In the rows, 128 means zero.
Named turns come first, each shown by rows before and after it. Which turns, in which order, take the first row of each pair that follows to the second? Write the first one first, as in the answered first pair.
K:
[130  98 128 151 132 129 164 110] -> [119 110 136 151  94 138 139 102]
[113 144 109  88 100 132  83 175] -> [141 128 103 108 165 107 120 187]
[122 117 131 126 119 106 104 137] -> [128 121 123 120 126 104 105 134]
[140 118 127 136  78 139 136 138] -> [141 118 106 108 100 142 131 138]
Y:
[ 99 139 115  84  82 166  65 135] -> [109 107 101 123 113 145  52 180]
[132 113 123 154 145 132 157 117] -> [128 131 128 145 147 130 165 105]
[113 132 151 133 172 114  99 194] -> [ 98 184 176  91 147 135 113 139]
L:
[130 162 125  58 194 128 153 120] -> [ 95 196 181  85 133 132 108 128]
[132  75  56 105 112 106 149 130] -> [112 120  79  68 151  95 120 153]
[115  87  93 147 117 120  64 184] -> [120  75  82 148 120 116  70 176]
Pairs:
(2 to 4 turns a pair)
[118 122 173 180 111  78 151 114] -> [108 146 183 163 128  74 139 130] -> L, L, L, L
[111 127 165 165  80 111 107 153] -> [124  96 109 125  57 138 119 118] -> L, K
[126 162 210 183 165  89 143 158] -> [165 116 148 173 200  98 191 139] -> L, L, L
[ 98 127 129 111  50 144  82 116] -> [142  69  61 113 120 135 150 103] -> L, K
[111 145 111  70 148 137 100 120] -> [123  87  97 131  97 137  96 134] -> L, Y, L
